Named moves come first, each a turn or a mirror and shown by rows before and after it. Which of them, in which order, take the first row of each pair that follows to the second? Write the first one first, as in the answered first pair.
Q:
[ 0.04 -0.35 -0.05  0.57 -0.08 -1.22 -1.43 -1.95  0.19  1.25  2.14  1.04
 -0.89  1.10  0.05 -1.86 -0.70 -0.14  2.14 -1.29]  ->  [ 0.11  1.09  0.35  0.04  0.54 -2.79  0.51 -0.27  0.13  1.53 -1.59  1.55
 -0.44 -0.46  0.69 -1.11 -0.30  0.91  1.34 -2.08]
[-1.30 -0.71  0.37  1.07 -0.76 -1.29 -2.98 -1.22 -2.23  0.00  1.95 -0.94
 -0.70  0.13  0.63 -0.89 -1.49 -0.40 -0.09  0.55]  ->  [-1.50  0.64  0.58  0.60 -0.09 -2.92 -1.19  0.48 -2.17  0.38 -2.15 -0.22
 -0.48 -1.51  1.48  0.21 -1.37  0.93 -1.00 -0.42]
[ 1.49  1.00 -0.59 -0.04 -0.43 -0.84 -0.98  0.09  0.39 -1.47 -0.41  1.08
  0.65  1.52 -0.65 -0.99 -0.03  0.39  1.08 -2.02]  ->  [ 1.70  0.86 -0.66  0.14 -0.30 -0.81 -0.93  0.17  0.37 -1.58 -0.51  1.18
  0.59  1.47 -0.66 -0.69  0.13  0.39  1.16 -1.87]
[ 0.27  0.50  0.38 -1.44 -0.40 -1.92 -2.00  0.06  0.93 -1.17 -0.73  0.81
  0.42  0.08  0.86  0.48 -0.52  1.23  1.10 -0.74]  ->  [ 0.25 -0.20  0.42 -1.25 -0.53 -1.40 -2.58 -0.47  0.77 -1.25  0.45  0.54
  0.62  0.43  0.72  0.04 -0.67  0.87  1.47 -0.44]
L:
[-1.68 -1.50  1.77  0.44  0.11 -0.43  0.30  0.55 -2.16  2.07  1.02 -0.98
 -1.29 -1.51  1.18 -0.39 -0.47 -1.00 -1.66  2.38]  ->  [ 1.95 -0.51  0.64  1.04 -0.33 -1.07 -1.80  0.01  0.78 -1.89  2.78  0.19
  0.14  2.51 -0.99 -1.56 -0.04 -1.82  0.39  0.04]
[ 0.20  0.81  1.19 -0.54  1.79 -1.99 -0.31  2.34  0.57 -0.54 -2.49  1.36
  0.53 -2.35  2.93 -0.19  0.95  0.82 -1.12 -0.33]  ->  [ 1.54  1.02  0.76 -0.44  1.36 -2.16 -1.03  2.33  1.38 -2.09 -1.75  1.71
  1.15 -0.93  2.24 -0.61  1.15  0.60 -0.25 -1.20]
[-0.50 -0.33  0.12  1.00  0.93 -0.29 -1.44 -0.02 -2.67  0.21  0.02 -0.59
 -1.49  0.90  0.33 -0.70 -0.72 -0.39  0.03  0.80]  ->  [ 0.22 -0.35 -0.12  1.15  0.89 -0.36 -1.80 -0.20 -2.10 -0.53  0.37 -0.21
 -1.28  1.63 -0.12 -0.81 -0.63 -0.47  0.47  0.51]
[-0.51  0.68  0.99  0.85  0.28 -0.65  0.20 -0.78 -2.05  0.63 -0.97 -0.66
 -0.70  0.02 -1.11 -1.00 -0.08 -0.43 -1.93  0.77]  ->  [ 0.76  0.93  0.70  0.90  0.09 -0.62 -0.54 -1.05 -1.15 -0.96 -0.10  0.11
  0.01  1.58 -1.93 -1.45 -0.07 -0.82 -1.00 -0.01]
G:
[ 0.23 -0.88 -2.02  0.64  2.64 -1.17  0.62  0.28  0.20 -1.02 -0.16 -0.12
 -0.75  0.00 -1.07 -0.40  0.90  0.74 -0.53  0.41]  ->  [-0.48 -0.94 -1.87  0.60  2.83 -1.18  0.78  0.49 -0.42 -0.45 -0.31 -0.33
 -0.78 -0.63 -0.68 -0.29  0.66  0.87 -0.96  0.74]
[ 0.62  1.06 -1.00  0.11 -0.22 -0.08  0.53  0.29  0.63  0.06 -0.19  0.39
  0.48 -0.23 -1.60  0.72  0.64 -0.06 -1.39 -1.14]  ->  [ 0.08  0.98 -1.06  0.02 -0.06 -0.02  0.81  0.38  0.19  0.87 -0.62  0.25
  0.14 -0.87 -1.07  0.94  0.50 -0.09 -1.62 -0.72]
[ 0.04 -0.55  1.32  0.26 -0.97 -2.18 -2.86  0.01 -0.69 -1.31  1.93  1.00
 -1.26  0.68  0.96 -0.37 -0.95  0.02  1.01 -1.45]  ->  [ 1.55 -0.06  0.56  0.34 -0.41 -1.98 -1.71  0.78  0.85 -2.56  1.41  1.05
 -0.83  1.79 -0.05 -0.53  0.25 -0.44  0.94 -1.96]
W:
[ 0.58  0.38 -0.29  0.36 -1.47 -2.21 -0.74  0.91  1.32 -1.18 -0.27  0.70
  0.12  1.82 -0.47 -0.20 -0.44  0.22 -0.02 -1.70]  ->  [-0.75  1.54 -0.90  0.35 -1.55 -1.36  1.07  0.00  0.19  0.54 -2.23 -0.23
  0.36  0.26 -0.85 -0.28 -0.76  0.47 -0.85 -1.57]
[-0.19 -0.85 -0.54  0.92  0.45  0.82  0.67  0.46  0.29  0.75 -0.62 -0.66
  0.50  2.14 -0.36 -0.30  0.77 -0.84 -0.65  0.63]  ->  [ 0.06 -0.87 -0.60  0.96  0.28  0.52  0.07  0.58  0.45  0.50 -0.51 -0.53
  0.35  2.44 -0.36 -0.45  0.91 -0.90 -0.44  0.54]
[ 2.26 -2.09  0.55  1.19  1.24  0.65 -0.79  2.12  2.56 -2.16  1.92  2.14
  0.23  2.50 -0.04  1.82  1.24  1.22 -0.03  0.65]  ->  [ 2.27  1.28 -1.21  2.22 -0.23 -0.97 -1.63  0.15  0.79 -2.66 -0.25  2.06
  1.91  3.34 -1.46 -0.27 -0.80  0.88 -0.66 -1.90]
[ 1.10  2.19 -0.52  0.16 -0.19 -1.59 -0.47 -0.85 -1.03 -0.23 -3.55  1.73
  0.50 -0.52  0.19  0.80 -0.94  1.57 -0.12 -2.22]  ->  [ 0.22  1.19 -0.15 -0.40  0.71  0.22  1.52 -0.38 -0.77  1.24 -3.72  1.20
 -0.30 -2.19  0.83  2.19 -0.08  1.66 -0.63 -0.51]

Each pair is 2 to 3 moves apart.
[ 0.38  0.03 -0.01  0.23 -0.72 -1.43 -0.85  0.28  0.70 -0.94 -0.73  2.84
  0.57  0.26  0.47 -0.54 -1.04  0.58  0.77 -2.05]  ->  [-0.83 -0.20  0.25 -0.01 -0.07 -0.71  1.39  1.26  0.05  0.85 -2.07  2.11
 -0.29 -1.56  1.16  0.33 -0.20  0.88 -0.73 -0.97] => G, L
[-1.33 -0.47  1.39  0.27 -1.10 -1.78 -1.07 -0.01 -1.47 -0.16 -0.43  0.09
  0.18  1.60  1.03 -0.45 -2.22  0.66  0.32 -0.98]  ->  [-1.72 -1.25  1.73  0.42 -0.97 -0.80 -0.58 -0.43 -1.74  0.61  0.50 -0.49
 -0.39  1.43  0.83 -0.52 -1.92  0.28  0.05  0.00] => G, L, Q
[ 0.26  0.67 -0.28 -0.20  0.14  0.35  1.27  0.97  1.04  0.05 -1.09  0.13
 -0.34 -0.53 -0.40 -0.30  0.70 -0.34 -0.66 -0.31]  ->  [-0.18 -0.93  0.19 -0.08 -0.09  1.04  0.15  0.44  0.52  0.17  1.36 -0.21
 -0.87 -0.03 -0.14 -0.37  0.61 -0.75 -0.26  0.64] => W, G, Q
[-0.83  1.46 -0.81  0.81  0.16  0.87  2.18  0.29 -1.27  1.73 -1.67 -1.55
 -0.27 -0.24 -1.11 -0.80  0.35 -1.00 -2.07 -0.53]  ->  [ 1.59 -0.46 -0.28  0.41  0.91  1.33  0.98  1.60  1.77 -1.00  1.30 -0.35
 -0.56  2.12 -1.20 -0.39  2.04 -1.23 -0.11 -0.34] => W, L
[ 0.83  0.49 -0.27 -0.21  0.02 -0.52 -0.02 -1.05  0.32 -0.92  0.25  0.23
  0.23  0.78 -1.09  0.02 -1.22  0.07  1.21 -1.80]  ->  [-0.35 -1.06  0.89 -1.00  0.90 -0.12  1.37  0.34 -0.06  0.76 -0.12  0.06
 -0.94 -1.35  0.30  1.47 -0.55  0.95  0.39 -0.05] => Q, L, W
[-0.06 -1.12  1.12 -0.14 -0.25 -0.17 -1.12  0.86  0.63 -0.48  0.28  0.11
 -1.59  0.68  0.79  0.04  0.35  0.29 -1.02  0.72]  ->  [-0.97  0.33  0.47  0.02 -0.11  0.52  0.16 -0.20 -0.44  0.85 -1.19 -0.45
 -1.24 -0.54  0.50 -0.35 -0.19  0.34 -2.01  0.74] => W, W, W
[ 0.33 -0.91  0.71 -0.35 -0.14  0.06  3.20 -0.16  1.76  0.84 -0.16 -2.13
 -0.99 -1.28  0.21  0.89  0.32  0.02  0.17  1.65]  ->  [ 2.11  0.55 -0.54  0.07 -0.94 -0.86  1.67 -0.87  2.90 -1.45  0.52 -1.31
  0.21  1.17 -1.25 -0.50  0.07 -0.48  1.05 -0.58] => L, W
[-0.47 -0.51 -0.25  0.17 -0.88  0.32 -2.76 -2.07 -0.65 -0.04  1.93 -0.28
  0.08  0.79 -0.44 -0.94 -1.46 -0.10  1.06  0.25]  ->  [ 1.75  0.76 -1.10  0.44  0.23  0.94  0.34 -0.59  2.24 -1.43  0.52 -0.21
  0.63  2.16 -2.10 -0.69  0.68 -0.67  0.54 -0.51] => G, G
[-0.33  0.84  0.55 -0.80  0.29  0.08  0.77  0.27  0.03  0.81 -1.17  0.78
  0.34 -0.87 -0.23  0.85  0.48  0.65  0.08 -0.16]  ->  [ 0.33  1.05  0.34 -0.36 -0.20 -0.93 -0.55  0.09  0.02 -0.39 -0.70  1.16
  0.70  0.22 -0.51 -0.05  0.04  0.40  0.46 -0.85] => W, W, W
[ 0.83  0.18  0.66 -0.31  0.35  1.10  2.24  0.88 -0.29  0.36 -1.62  0.07
  0.34 -0.11 -1.02 -0.23  0.55 -0.76 -0.26 -0.23]  ->  [-0.95 -0.59  1.17 -0.67 -0.57  0.66  0.51 -0.06 -2.35  1.39 -0.74  0.00
  0.12 -0.96  0.14 -0.31 -0.89 -0.30 -0.18  0.27] => G, G
[ 1.29  0.61  0.96 -0.43  2.24 -0.30  1.30  0.66  0.93  0.22 -0.77  1.01
  0.23  1.64 -1.80  0.60  0.35 -0.35 -1.53  1.07]  ->  [-0.95 -0.24  1.76 -0.78  1.64 -0.69 -0.26  0.02 -1.65  2.02  0.02  0.54
 -0.33 -0.01 -0.24  0.69 -1.20  0.17 -1.70  2.08] => L, G, G
[-0.59  0.67  0.64 -1.11  1.36  0.58  2.55  1.60  0.84 -0.73 -1.07  1.34
  2.10 -1.26 -0.14  2.08  2.17  2.11 -0.07  1.52]  ->  [ 0.51 -0.59  0.92 -0.59  1.45  0.90  1.36  1.75  1.68 -2.15  1.35  1.37
  1.61  0.64 -0.54  1.31  2.85  1.14  0.51  1.84] => W, Q, G
[-1.28 -0.22  1.01 -0.04  0.89  1.08  0.84 -0.01 -0.72  0.67  1.50 -1.71
 -1.17 -0.37  0.86 -0.18  0.77 -1.77  0.10  1.16]  ->  [-0.66  0.36  0.76  0.53 -0.16 -0.66 -1.34 -0.22 -0.86 -0.94  2.05 -0.93
 -0.82  1.08  0.67 -1.27 -0.01 -2.04  0.44 -0.23] => W, L, W
[-1.13  1.56  0.32  0.69 -0.99 -0.77 -0.29 -0.92 -1.31  0.41 -1.14 -0.91
  0.19 -1.06  0.51 -1.28 -1.42 -0.26 -0.15 -1.32]  ->  [-0.73 -1.80  1.85 -0.31  0.39  0.26 -0.06  1.11  0.19  0.35  1.17 -0.84
 -1.52 -1.10  1.88  0.49  0.17 -0.20  0.46  0.86] => W, W
[ 0.84  0.62 -1.30 -0.19  0.93 -0.89  0.77  1.16 -0.27 -0.72 -1.88  0.09
  0.42  0.30 -0.53  0.97  1.19  0.94  0.57 -2.03]  ->  [ 1.14  0.50 -1.85  0.65  0.69  0.79  0.99 -0.42  0.08 -0.68  0.16 -0.96
  0.49  1.35 -1.93  0.00  1.24 -0.32  0.47 -1.42] => Q, G, W
[ 0.65 -2.84  0.32  0.11  0.73 -0.27  1.07  2.43 -0.01 -0.83  1.19 -0.86
 -0.94  1.67  0.10  0.02  1.61 -0.35 -0.14  0.81]  ->  [ 0.84 -2.24  0.40  0.37 -0.10 -2.07 -0.40  2.47 -0.73 -1.54  0.41 -0.41
 -0.62  1.96  0.74 -0.57  0.66  0.10 -0.12 -0.26] => Q, G, W
[ 1.89 -0.09  0.15 -2.41  1.49 -0.83 -0.28  2.08  2.65 -1.62 -1.59  0.36
 -1.09  0.35  1.62  0.78  1.98  0.00  1.18 -1.33]  ->  [-0.09  3.07 -2.00 -1.06  0.04  0.61  0.60 -2.11 -0.17  0.74 -3.27 -1.61
  0.22 -0.44 -0.39 -1.35 -0.15 -0.71  0.29 -2.10] => Q, W, W
[-0.38  0.42  0.27  0.88 -0.51  1.64 -1.67 -1.50  0.14 -0.05  0.22  0.19
 -0.16  1.34 -1.64 -0.59 -2.03 -0.18 -1.98  0.26]  ->  [ 0.62  1.31  0.01  0.51 -0.14  1.36 -0.79 -0.80  1.54 -0.62 -1.03  0.77
  0.54  1.63 -2.15 -0.11 -1.46  0.11 -1.70 -0.61] => W, Q, L
